tosi: [125 171 142 116  94 151 141 106 112  86 200 104 101 149 119 139 135 157
 121 177 113 132 168  86 143 183  92]
dizog: [125 171 142 116  94 151 141 106 112  86 200 104 101 149 119 139 135 157
 121 177 113 132 168  86 143 183 129]
bap: [116 120  94 101 113 157  86 143 125 139 112 106 200 183 177 104 119 171
 142  86 168 149 151 132 135 129 141]
q: [116 120  94 101 113 157  86 143 125 139 112 106 200 183 177 104 119 171
 142  86 168 149 151 132 135 129 141] : bap
where: [92] : tosi, 27
perm: [129 183 143  86 168 132 113 177 121 157 135 139 119 149 101 104 200  86
 112 106 141 151  94 116 142 171 125] : dizog

pezu: [147 162 153  52 119 157 167  75 149 113]
mazok: [177 194 127 156  97  89 151 197 131 184]
kag: [173 203  44 145 159 171  79  71 112  53]
zipi: [126  89  97 156 177 131 197 184 151 194]
rozuk: [214 213  55 128 199 162 162 162 206 162]
mize: [165 164 193  94  92  44  65 201 188 181]
Zipir: [ 68  65 109  77 189 189 118 182 190 107]
where: [201] : mize, 8
perm: [ 89  97 127 131 151 156 177 184 194 197] : mazok
dup rozuk:  : [162]
where: [68] : Zipir, 1
q: [165 164 193  94  92  44  65 201 188 181] : mize
dup Zipir:  : [189]

depu: [141  90 136 195  89 180 135 172 148 155 117 118 160 109 120  89 134 101
 101  73 165 134  85 127 124 171 118 154 165 137 161 103 152  84  91  93
 156  85 106 192 117 141 128 100  97 207 111 107 105 108  84 172 118 161
 167 138 182 115 135  97 102 113 126]
Lenu: [141  90 136 195  89 180 125 172 148 155 117 118 160 109 120  89 134 101
 101  73 105 134  85 127 124 171 118 154 165 137 161 103 152  84  91  93
 156  85 106 192 117 141 128 100  97 207 111 107 105 108  84 172 118 161
 167 138 182 115 140 116 102 113 160]
zoda: [141  90 136 195  89 180 135 172 148 155 117 118 160 109 146  89 121 101
 101  73 165 134  85 127 124 171 118 154 165 137 161 103 152  84  91  93
 106  85 106 192 117 141 128 100  97 123 111 107 105 108 115 172 118 161
 167 138 182 115 135  97 102 113  89]
perm: [113  89 141  90 136 195  89 180 135 172 148 155 117 118 160 109 146  89
 121 101 101  73 165 134  85 127 124 171 118 154 165 137 161 103 152  84
  91  93 106  85 106 192 117 141 128 100  97 123 111 107 105 108 115 172
 118 161 167 138 182 115 135  97 102] : zoda
perm: [ 73  84  85  85  89  89  89  90  91  93  97  97 100 101 101 102 103 105
 106 106 107 108 109 111 113 115 115 117 117 118 118 118 121 123 124 127
 128 134 135 135 136 137 138 141 141 146 148 152 154 155 160 161 161 165
 165 167 171 172 172 180 182 192 195] : zoda
q: [141  90 136 195  89 180 135 172 148 155 117 118 160 109 146  89 121 101
 101  73 165 134  85 127 124 171 118 154 165 137 161 103 152  84  91  93
 106  85 106 192 117 141 128 100  97 123 111 107 105 108 115 172 118 161
 167 138 182 115 135  97 102 113  89] : zoda
q: [141  90 136 195  89 180 125 172 148 155 117 118 160 109 120  89 134 101
 101  73 105 134  85 127 124 171 118 154 165 137 161 103 152  84  91  93
 156  85 106 192 117 141 128 100  97 207 111 107 105 108  84 172 118 161
 167 138 182 115 140 116 102 113 160] : Lenu
q: [141  90 136 195  89 180 135 172 148 155 117 118 160 109 120  89 134 101
 101  73 165 134  85 127 124 171 118 154 165 137 161 103 152  84  91  93
 156  85 106 192 117 141 128 100  97 207 111 107 105 108  84 172 118 161
 167 138 182 115 135  97 102 113 126] : depu

lesog: [123 123 117 134 134 134 124 161 128 146 120 140 132 124 107 125 175 156
 107 151 128 121  87 119 116 121 109  88]
Vopon: [146 133 136 117 130 139 110 167 136 132 129 140 104 142 120 148 189 158
 113 137 143 112 101 115 112 108  89  91]
kes: [133 143 121 132 143 143  97 139 146 127 113 154 125 152 131 133 192 143
 113 123 127 118 115 119 136 100 112  67]
lepez: [130 122 119 115 115 159 127 138 152 140 121 131 142 121 133 140 191 152
 114 139 131 130 105 119 120 107 101  85]
vaz: [128 130 110 124 134 134 102 156 123 142 114 141 112 132 117 136 168 159
 110 124 129 117 106 101 133 113  94  94]
Mivip: [141 136 114 134 136 123 117 160 128 143 133 155 126 114 122 138 173 143
 107 133 145 125  92 107 121 110  93  87]
beri: [125 129 137 136 123 131 122 146 138 142 115 147 126 149 138 125 201 138
 113 138 133 116 127  99 127 109 106  66]
gimom: [137 138 130 130 130 147 109 145 133 131 114 149 117 136 122 145 185 133
 113 145 133 107 107 129 108 120  82  86]
tamos: [116 130 135 117 132 153 105 155 137 118 127 136 131 120 121 143 180 133
  99 162 122 129 104 132 118 115  88  95]
q: [123 123 117 134 134 134 124 161 128 146 120 140 132 124 107 125 175 156
 107 151 128 121  87 119 116 121 109  88] : lesog
q: [128 130 110 124 134 134 102 156 123 142 114 141 112 132 117 136 168 159
 110 124 129 117 106 101 133 113  94  94] : vaz

muti: [ 97 157  50  57]
vusev: [ 51 169  83 191]
gevi: [181  97 100 159]
Pegot: [191  53  47 193]
Bano: [ 97 107  56 199]
gize: [193  52  47 191]
rab: [199  94 141 127]
tadov: [178  44 185 133]
perm: [ 47  53 191 193] : Pegot
where: [56] : Bano, 3

Nitik: [138 138 148 138]
nev: [126 129 129 132]
damo: [176 133 221 131]
koder: [131 131 128 126]
Nudig: [136 128 149 142]
memup: [142 132 153 144]
moli: [132 131 132 129]
gal: [128 132 130 130]
Gosa: [136 128 130 128]
dup Nitik:  : [138]
both moli gal:  : [132]
dup Gosa:  : [128]
dup moli:  : [132]
both memup moli:  : [132]

kula: [116 193 119 139]
Dobaf: [ 67 150 126 139]
nep: [221 155 126  87]
tosu: [116 140 126 139]
zagom: [193 119 140 116]
where: [67] : Dobaf, 1
perm: [116 119 139 193] : kula
perm: [116 126 139 140] : tosu

rumad: [146 103 118 114 132 129 127 122 122 130 130 111  98 130 127 168 154 131
 131 117  98 129 133 135 130 120 116 160 143  85  98 147]
bam: [ 96 117 129 125 132 132 120 126 130 129 122 127 130 130 126 153 160 127
 154 133 150 133 137 140 130 126 132 108 143 134 117 112]
pov: [139 114 126 121 130 128 127 124 126 128 129 123 150 128 128 150 150 127
 122 119 139 122 130 133 125 150 120 134 128  99 105 147]
zozil: [146 103 120 116 136 131  78 120 121 130 129 119 152 131 128 164 148 125
 104 119 184 130 131 145 119 120 114 147 152  64  97 138]
nug: [ 96 126 140 127 132 132 142 125 132 128 121 123 127 129 130 139 136 122
 131 135 128 133 128 152 109 129 132  30 118 148 102 120]
perm: [142 129 148  30 133 109 123 128 122 132 118 132 125 102 127 140 120 139
 121 129 130 132 136 127 128 126 135 128 152  96 131 132] : nug
q: [146 103 120 116 136 131  78 120 121 130 129 119 152 131 128 164 148 125
 104 119 184 130 131 145 119 120 114 147 152  64  97 138] : zozil
q: [ 96 126 140 127 132 132 142 125 132 128 121 123 127 129 130 139 136 122
 131 135 128 133 128 152 109 129 132  30 118 148 102 120] : nug
q: [139 114 126 121 130 128 127 124 126 128 129 123 150 128 128 150 150 127
 122 119 139 122 130 133 125 150 120 134 128  99 105 147] : pov

zer: [117  71 165 133]
zof: [133 165 118  72]
sidub: [133 118  71 165]
riloz: [131 115  78 159]
perm: [ 71 118 133 165] : sidub
where: [117] : zer, 1
q: [117  71 165 133] : zer
perm: [165  71 118 133] : sidub
where: [78] : riloz, 3

mudog: [121 149 117  45 113 155  94 136 147  83  92 136  84  64 101 191]
temis: [131 101 125 166 160 143 134 187 124 120 174 158 146 219 188 129]
burik: [ 61 142 120  78  96  60 205  60 145 103 111 139  57 109 121 162]
Numin: [131 116 160 133  86 137  81 117 109 143  70 122 155  96  46 108]
tedun: [121 101 117 100 113 155  94  67 101  83  92 136 113  64 101 191]
Duf: [134 123 147 171 118 112 130 152 114 163 124 113 155 132 105  83]
both mudog temis:  : [101]
dup mudog:  : [136]
q: [131 101 125 166 160 143 134 187 124 120 174 158 146 219 188 129] : temis

zofos: [116 132 148 137 132  95 122 100 116 141 143 113 125 128 130 103 132 132
  72 137 123 111 121 118 118  91  90 139 110 134 132 129 143 160 127 115
 101 171 127 185 154 158 121  97 136 102 158  78 123 105 129 129  97 118
 141 107 188 131 135  96 135 151 119 140]
palu: [127 180 129 122 131 161 131 105 129 106 130 113 124 137 138 135 143 123
 135 144 121 136 125 143 143 109 214 134 116 116  95 126 134 126 150  91
 149 128 135 190 109 171 130 120 172 111 110 138 149 157 137 117 148 127
 136 116 142 105 119  77 138 143 132 120]
pekom: [145 158 132 104 127 177 118 140 125 110 127 111 124 132 147 126 126 139
 104 119 137 119 139 150 135 103  94 142 116 167  84 130 140 115 109 177
 123 115 130 183 145 151 123 163 124 149 132 137 161 129 126 145 151 130
 127 119 141 138 138  97 110 162 100 121]
somak: [139  86 113 135 126 209 137 150 133 140 124 121 127 140 127 127 131 117
 149 124 124 126 132 149 111 106 110 128 130 114 102 135 123 117 101 140
 141 151 125 108 113 184  95 128 105 160 119 125 136 148 121 129 135 127
 104 127 187 107 130 126 126 157 136 138]
Gaben: [ 92 152 123 137 129 171 121 117 125 136 119 113 139 127 133 131 117 130
 178 137 126 135 135 145  71 116 121 116 139 123  82 118 123 108 168 104
 135 162 127 121 123 120 166 128 153 140 156 129 186 123 126 110 117 120
 115 136 100 119 146 173 118 123 121 134]
perm: [ 84  94  97 100 103 104 104 109 110 110 111 115 115 116 118 119 119 119
 121 123 123 124 124 125 126 126 126 127 127 127 129 130 130 130 132 132
 132 135 137 137 138 138 139 139 140 140 141 142 145 145 145 147 149 150
 151 151 158 161 162 163 167 177 177 183] : pekom
q: [145 158 132 104 127 177 118 140 125 110 127 111 124 132 147 126 126 139
 104 119 137 119 139 150 135 103  94 142 116 167  84 130 140 115 109 177
 123 115 130 183 145 151 123 163 124 149 132 137 161 129 126 145 151 130
 127 119 141 138 138  97 110 162 100 121] : pekom
q: [139  86 113 135 126 209 137 150 133 140 124 121 127 140 127 127 131 117
 149 124 124 126 132 149 111 106 110 128 130 114 102 135 123 117 101 140
 141 151 125 108 113 184  95 128 105 160 119 125 136 148 121 129 135 127
 104 127 187 107 130 126 126 157 136 138] : somak

Buk: [142 150 133 155 118 143  54 128 106  71 124 126 132 133 103 107  96 142
 124 158 148 145 148  79 149 120 119 131 138 102 132 137 127 143 139 139
 131 155 110 108 164 124 151 117 114 126 116 121 133 145 145 156  97 152]
bavu: [143 111 129 141 137 126 157 101 169 161 138 136 126 148 127 181 150 103
 134 111  76 158 127 178 126 157 132 129 128 150 116  99 140 135 123  77
 111 102 127 121 151 158 119 100 152 129 141 151 145  87 114  78 152 137]
Sozip: [147  60 150 156 147 132 137 137 105  83 138 136 127 138 116 136 128 123
 147 100 130 141 151 121 148 138 140 136 144 115  77 132  99 130 141 125
 106 130 109 111 159 154 157  99 158 134 139 156 209 160 101 114 113 134]
Nulip: [122 150 107  98 139 161 136 117  91 106 100 118 129 128 136 114 119 165
 138 110 155 106 198 127 107 116 122 105  95 135 153 145 126  64 126 175
 112 107 188 120  73 141 121 112  84 127 143 117 150 133 123 129 131 112]
Getoz: [180 126  85 146 136 149 148 129  94 169 120 129 107 111 134 137 114 138
 141 131 167 141 162 112 140 135 130 121 131 121 182 125 113 129 100 120
  78 130  84 130 135 148 137  90 117 178 125 140 164 125  92 108 131 162]
rizad: [154 140 166 155 126 124  56 123 126 108 134 122 121 137 106 124 112 130
 125 154 145 152  92 112 166 166 137 136 143 106 132 129 194 173 124 121
 127 181  98 116 187 105 142 126 113 129 111 132  87 132 151 126 118 178]
lasu: [107 139 113 144 134 149 127 109  97 136 128 169 136 141 147  99 124 142
 124 131 152 148 163 142 119 135 107 101 114 128 125 108 100 136 127 145
 130  91  95 123 153 156 162  62 110 117 158  82 144 133 120 120 137 127]
puli: [119 126 103 157 150 129 132 140 158 123 145 138  77 137 152 126 152  87
 143 121 169 136 181 151 135 102 141 158 111 150 127 111 127 111  99 178
 134 127 128 114 129 161  78 116 129 137 141 125 151 148 100  76 101 157]
Peke: [118 119 111 157 137 153 148 127  76 136 131 171 128 136 153 120 128 139
 132 128 147 146 167 127 132 141 114 122 128 119 106 108  78 132 128 141
 119 110  88 127 150 153 184  60 126 131 151 118 176 144 104 119 126 133]
gima: [195 135 136 159 144  69 111 122 108 139 152 117  80 148 122 132 120 131
 142 115 147 140 113 157 154 125 201 122 124 113 137 130 161 157  80 116
 115 118 121 117 158 103 118 125 102 133 132 137  81 130 129 108 146 145]
perm: [136 143 106 132 129 194 173 124 121 127 181  98 116 187 105 142 126 113
 129 111 132  87 132 151 126 118 178 154 140 166 155 126 124  56 123 126
 108 134 122 121 137 106 124 112 130 125 154 145 152  92 112 166 166 137] : rizad
where: [188] : Nulip, 39
q: [147  60 150 156 147 132 137 137 105  83 138 136 127 138 116 136 128 123
 147 100 130 141 151 121 148 138 140 136 144 115  77 132  99 130 141 125
 106 130 109 111 159 154 157  99 158 134 139 156 209 160 101 114 113 134] : Sozip
q: [143 111 129 141 137 126 157 101 169 161 138 136 126 148 127 181 150 103
 134 111  76 158 127 178 126 157 132 129 128 150 116  99 140 135 123  77
 111 102 127 121 151 158 119 100 152 129 141 151 145  87 114  78 152 137] : bavu
q: [119 126 103 157 150 129 132 140 158 123 145 138  77 137 152 126 152  87
 143 121 169 136 181 151 135 102 141 158 111 150 127 111 127 111  99 178
 134 127 128 114 129 161  78 116 129 137 141 125 151 148 100  76 101 157] : puli
q: [107 139 113 144 134 149 127 109  97 136 128 169 136 141 147  99 124 142
 124 131 152 148 163 142 119 135 107 101 114 128 125 108 100 136 127 145
 130  91  95 123 153 156 162  62 110 117 158  82 144 133 120 120 137 127] : lasu
perm: [137 152  78 114  87 145 151 141 129 152 100 119 158 151 121 127 102 111
  77 123 135 140  99 116 150 128 129 132 157 126 178 127 158  76 111 134
 103 150 181 127 148 126 136 138 161 169 101 157 126 137 141 129 111 143] : bavu

verag: [101 129 162 129 132 129 119 164 122 142 135 142 149 118  96 113 154 125
 114 115  96 141 133]
Zef: [123 125 118 123  86 161 149  96 142 142 154 122 129 150 121 178 141 121
 123 202  99 148 128]
vofi: [122 121 178 142 148 129 128 202 150  99 142 161 149 118 123 124 154 125
 121  86 123 141 123]
rok: [101 129 162 129 132 129 119 164 150 142 135 142 149 118  96 135 154 125
 114 115  96 141 133]
q: [101 129 162 129 132 129 119 164 150 142 135 142 149 118  96 135 154 125
 114 115  96 141 133] : rok
perm: [123 122 121 178 142 148 129 128 202 150  99 142 161 149 118 123 124 154
 125 121  86 123 141] : vofi
q: [101 129 162 129 132 129 119 164 122 142 135 142 149 118  96 113 154 125
 114 115  96 141 133] : verag
q: [122 121 178 142 148 129 128 202 150  99 142 161 149 118 123 124 154 125
 121  86 123 141 123] : vofi

Veva: [141 131 122 112 134 106 133 161]
Rul: [143 103 122  93 138 108 162 165]
gef: [136 115 103 126 135 170 153  32]
Memeb: [114 139 148 143 119 116 104 136]
zibe: [143  98 102  93 108 108  33 165]
Zeto: [ 74 154 194 184  97 109  56 124]
Doke: [114 139 148 143 119 116 104 116]
zokuz: [136 171 103 126 135 170 153  80]
both gef Rul:  : [103]
dup zibe:  : [108]
where: [32] : gef, 8

senam: [122 149 122 145  80 123 149]
Gaz: [ 66 141  77  77 132  65  81]
ker: [ 89  69  80 122  83 103 157]
vedit: [141 158 128  88 171  48 147]
Nopa: [135 203 135  85 103  45 133]
sobod: [135 133  86 103 135  45 203]
dup Gaz:  : [77]
q: [122 149 122 145  80 123 149] : senam
dup Nopa:  : [135]
q: [135 203 135  85 103  45 133] : Nopa
perm: [ 86 103 135  45 203 135 133] : sobod
both ker Nopa:  : [103]

Nedi: [121  93 140 159 121 108 150 211 167]
varu: [120 122 116 159 109 122 123  93 153]
Puda: [118 110 142 158 126 101 138 206 120]
rugu: [121 120 140 159 119 108 150 210 118]
where: [138] : Puda, 7
q: [121  93 140 159 121 108 150 211 167] : Nedi
where: [123] : varu, 7
both Puda varu:  : [120]
where: [211] : Nedi, 8

Goduk: [132 207 148  87 198 162  50 207 150 108  70 201  52  87  76 174 156  83
 113 168 126 107  98 156 101 192]
ribik: [160  58  63  74 108 189  84 139  68 104 115 187 152 159  53  72 169 206
 186 132 125 206  92 186 186  61]
takim: [ 84  88 116 135 128 125 122 166 101  86 105 124 184 102 103 110 178  90
 128 100 176  95 192 147 115  48]
Fisu: [ 84  88 109 135 128 125 122 166 101  86 105 124 184 163 103  83 178  90
 128 100 176  95 192 147 115  48]
laz: [131 115 194 199  70 127 155 142 192 173 179 200  65 185  78 203  57 122
 192 143  76  96 125 139 145  55]
mikip: [121  96 179 112 207 203 129  90  60  50 131 167  77 101 194 203  86  49
 140 200 122  58  72  57 194  63]
Tegi: [200  56 125 115 155  96 192 185 139 122 142  65 127 145 192  70 199  76
 131 203 194  78 143 179  57 173]
Bufir: [ 72 194  63 122 142  49 179 140  86 167 129  58  90 200 112  60 203  77
 194 101 203  57  50 207  96 131]
q: [ 84  88 116 135 128 125 122 166 101  86 105 124 184 102 103 110 178  90
 128 100 176  95 192 147 115  48] : takim
dup Tegi:  : [192]
perm: [ 55 145 139 125  96  76 143 192 122  57 203  78 185  65 200 179 173 192
 142 155 127  70 199 194 115 131] : laz
where: [116] : takim, 3
perm: [112  60 203  77 194 101 203  57  50 207  96 131  72 194  63 122 142  49
 179 140  86 167 129  58  90 200] : Bufir
where: [61] : ribik, 26
q: [121  96 179 112 207 203 129  90  60  50 131 167  77 101 194 203  86  49
 140 200 122  58  72  57 194  63] : mikip

Relo: [153 130 161 149 185 125 144 148 135 105 211 125 167 109 133 107  81 114
 153 108 118 135 172 111]
Gitu: [116 121 121 115 123 127 114 124 127 143 112 132 112 126 120 125 119 136
 147 108 121 127 166 111]
pala: [154 137 121 145 176 117 176 111 120 100 112 131 176 139 127 156 140 128
 117 142 144 134 123 154]
sirof: [ 92 128 122 109 123 126 113 126 145 153 126 133 112 133 144 121 112 136
 143 110 137 120 156 120]
Dafe: [168 129 121 212 157 118  92 165 144 130 106 121 157 115 175 160 139 125
 134 151  65 113 149 185]
zopip: [106 138 152 126 151 106 149 134 155 138 155 131 140 139 166 119  99 135
 126 133 126 122 165 123]
rudop: [ 92 160 157 139 185 106 149 144 157 129 212 125 165 134 168 115  65 130
 151 113 118 120 175 121]
muri: [116 121 121 115 123 127 114 124 127 143 112 132 112 126 120 125 138 130
 135 116 133 133 132 127]
dup rudop:  : [157]
perm: [121 175 120 118 113 151 130  65 115 168 134 165 125 212 129 157 144 149
 106 185 139 157 160  92] : rudop
q: [154 137 121 145 176 117 176 111 120 100 112 131 176 139 127 156 140 128
 117 142 144 134 123 154] : pala
q: [116 121 121 115 123 127 114 124 127 143 112 132 112 126 120 125 138 130
 135 116 133 133 132 127] : muri
where: [107] : Relo, 16

bikaz: [181 182 164 131 108  91  85  73  64  92 121 117 114 118 105  88  78  86
 116 145 157 177 205 209 190]
tipo: [ 73  99 151 183 182 201 108  85  92 192  85 181 131 114  80 166 121 212
 118 164 183  64 176 131  91]
risis: [181 182 164 131 108  91  85  73  64  92 121  85 114 118  80  98 131 151
 166 192 212 201 183 183 176]
q: [181 182 164 131 108  91  85  73  64  92 121  85 114 118  80  98 131 151
 166 192 212 201 183 183 176] : risis
perm: [ 64  91 108 114  85 166 181 151 192  73  85 212  98 118 164 183 201 131
  92 182 131 121 183 176  80] : risis

kela: [183  53  76 210]
ronem: [ 53 209 183  76]
povo: [183  76  54 210]
q: [ 53 209 183  76] : ronem
where: [209] : ronem, 2
perm: [ 54  76 183 210] : povo
perm: [210 183  76  54] : povo
q: [183  53  76 210] : kela
perm: [ 53  76 183 210] : kela

Gon: [159 162 161  86 167  68  77 170 160  68]
sanu: [124 152 154 131 147 116 122 173 121 114]
dute: [146 142 138 151 133 140 127 135 139 132]
lodug: [151 145 140 151 136 138 123 139 143 129]
maziz: [135 186 190  99 184  67  86 166 132  66]
sed: [154  68  62 120  81 155 134 116 161 158]
mag: [ 86  72  73 188  66 218 203  66  86 219]
Nafu: [131 138  95 159  96 173 155 107 130 170]
Loni: [ 94 134 138 150 137 147 154 109  92 147]
lol: [ 78 113 119 152 109 162 171  91  80 166]
Vemus: [115 111 111 155 172 163 156 107 113 162]
Nik: [ 97 135 140 116 136 115 134 121 101 121]
both lol Gon:  : [162]
both dute Nafu:  : [138]
perm: [ 86 162 159 170  68 160  77 161  68 167] : Gon

